(in the rows, 128 means zero)
The rows below fall into families. The same turns and mirrors carry the whole set onto itself and the rows of a family onto each other. For each named row, which other rows are in its family? Write them in the order they are listed.
These 40 rows form 5 families of 8 rows each.
z62: [151 132 149 113 137 128 148 135 135 130 122 155 137 139 115 103 143  99
 162 142 156 107 139 140 131 109 151 115]
z441: [132 127 120 133 158  91 123 123 125 133 159 130 124 128  85 108 150  94
 140 103 119 117 106 166  98  86 141 144]
z256: [139 115  97 117 135  94 108 112 149 173 176 118 116 138 131 102 153 120
 130 100 131 108  96 112 109 122 125 137]
z707: [137 112  86 112 117  94 128 110 150 152 185 130 113 156 124 100 140 132
 131 100 141 102  94 110 111 109 123 145]
z38: [138 156 114 110 117 140 140 138 145 138 176 131 130 125 174 128 136 120
 153 126 133 125 114 111 100 124 160 128]
z106: [130 113 108 160 134 159 145 106 108 103 150 118 142 170 111 116 134 126
 136 117 139 154  83 174 115 125 112 114]
z452: [156 153 122 113 122 135 131 141 147 166 156 136 132 111 163 113 139 120
 149 123 138 123 111 104 103 127 163 113]
z569: [119 146  86 106 110 114 131 125 117 128 128 167 142 101 150  99 142 152
 126 140 158 145  66 150 114 100  99 117]
z25: [147 156 112 112 135 134 146 135 136 142 164 134 119 103 167 117 155 115
 140 122 136 118 129 105 114 139 150 133]
z965: [121 141  79 111 109 134 138 148 115 120 134 155 135 100 170 114 137 144
 126 138 153 134  74 150 106  96 105 110]
z828: [153 135 151 125 132 118 128 132 141 144 128 141 150 132 108 115 132  82
 175 135 149 114 128 149 121  97 153 106]
z407: [106  96  66 141 116 134 111 137 129 117 146 136 140 135 138 103 137 121
 118 126 131 120  73 156 121 142  90 130]
z292: [142 125 141 117 120 125 140 142 153 120 128 158 141 152 111 111 123 102
 175 139 158 112 130 148 116 109 153 115]
z990: [128 134 126 129 121 131 155  92 112 109 134 152 153 143 151 144 128 120
 139 138 186 146  90 153 128  92 106  93]
z972: [ 94 103  78 142 135 126  95 152 139 126 150 121 144 133 150 129 147 129
 141 132 126 125  71 156 123 137 101 136]
z566: [149 119 111 153 137 166 137 116 103 121 146 121 147 171 103  91 137 131
 133 112 143 157  94 164 136 127 113 116]
z194: [166 120 142 122 115 123 153 134 138 148 122 154 144 123 111 113 129 100
 160 132 172 115 132 169 122 112 142 126]
z77: [132 144 119 147 135 125 142  96 135 120 136 139 161 141 145 160 130 106
 140 143 165 157  87 142 125  78 116 105]
z762: [140 116 127 137 144 103 137 108 110 137 166 116 129 132 106 118 172  91
 139 123 123 122 104 190 111  93 138 146]
z109: [147 117  86 112 139  97 123 110 138 150 166 122 109 144 117  97 154 121
 116  94 139 107 106 111 117 125 121 156]
z711: [153 119 126 130 154  99 114 120 126 141 161 113 124 142  88  98 148 103
 155 106 121 127  98 168 100  87 139 141]
z186: [127 123  99 112 134  98 125 109 138 170 175 132 117 134 117 111 148 135
 124  90 136  98 102 108 111 113 133 137]
z154: [144 129 142 124 138 126 135 143 142 138 123 154 145 129  92 109 128  97
 165 117 149 111 131 151 113 118 160 111]
z213: [139 122 129 125 169 107 123 114 109 116 149 122 122 146  93 107 154  89
 137 120 116 127 119 162 105  91 143 147]
z959: [116 104  69 139 135 129  89 138 122 124 142 136 136 122 150 104 146  99
 124 128 125 129  89 159 137 141  91 134]
z628: [130 134  83 110 120 124 134 155 140 136 118 157 141 120 153 116 139 165
 138 145 155 146  78 141 108  88 115 102]
z314: [134 123 113 172 129 155 145 116 134 117 148 109 155 171  99 111 129 147
 137 115 143 140  71 158 126 116 115 130]
z947: [145 147  85 113 117 131 131 145 104 131 126 158 124 103 161  91 144 145
 122 127 165 139  85 145 129  90 108 116]
z790: [100 117  66 146 117 131  93 141 129 114 146 148 138 132 149 104 139 112
 121 126 129 136  72 140 125 134 106 152]
z605: [144 101  93 104 114 111 123 114 129 179 172 120 123 147 111 110 153 129
 109 111 139 105 103 123 118 118 118 131]
z284: [129 111 102 161 131 158 130 110 113 110 146 138 145 182 101  95 135 133
 137 117 136 167  82 151 125 127 116 132]
z341: [156 141 114 107 123 145 134 136 127 157 166 129 140 106 167 139 135 105
 127 124 136 132 126 125 100 135 147 130]
z170: [117 139 131 137 134 132 140  96 105 114 145 160 155 161 150 142 143 110
 152 142 172 169  93 142 136  92 117 108]
z504: [122 152  92 115 110 128 136 149 112 119 130 170 131 114 165 105 150 149
 136 137 174 146  77 130 122  94 116 129]
z727: [ 95 116  80 135 124 130  96 135 124 113 142 139 155 118 135 103 137 115
 131 130 121 134  71 163 120 149  96 131]
z405: [138 144 127 137 136 132 139  89 103 126 142 140 150 141 154 142 146 101
 139 133 178 152  97 146 150  95 111  95]
z787: [124 130 116 158 123 161 142 101 110 106 145 127 166 161 102 100 139 133
 131 120 145 154  78 161 128 143 114 107]
z752: [134 150 126 119 138 139 139 127 137 157 160 133 130 114 153 134 137 115
 142 109 136 115 127 104 104 136 167 115]
z126: [136 125 113 127 149  99 124 125 129 111 163 120 124 152 101 108 144  95
 154 117 116 133  96 173  91  84 145 152]
z793: [119 158 123 133 126 131 149  75 110 117 139 149 163 133 150 138 143 119
 132 138 170 155  78 146 129 104 115  96]

Same family as z707: z38, z292, z566, z959, z947, z405, z126
Same family as z790: z62, z25, z109, z213, z284, z170, z504
Same family as z965: z256, z106, z452, z828, z407, z990, z711
Same family as z314: z972, z194, z77, z762, z628, z605, z341

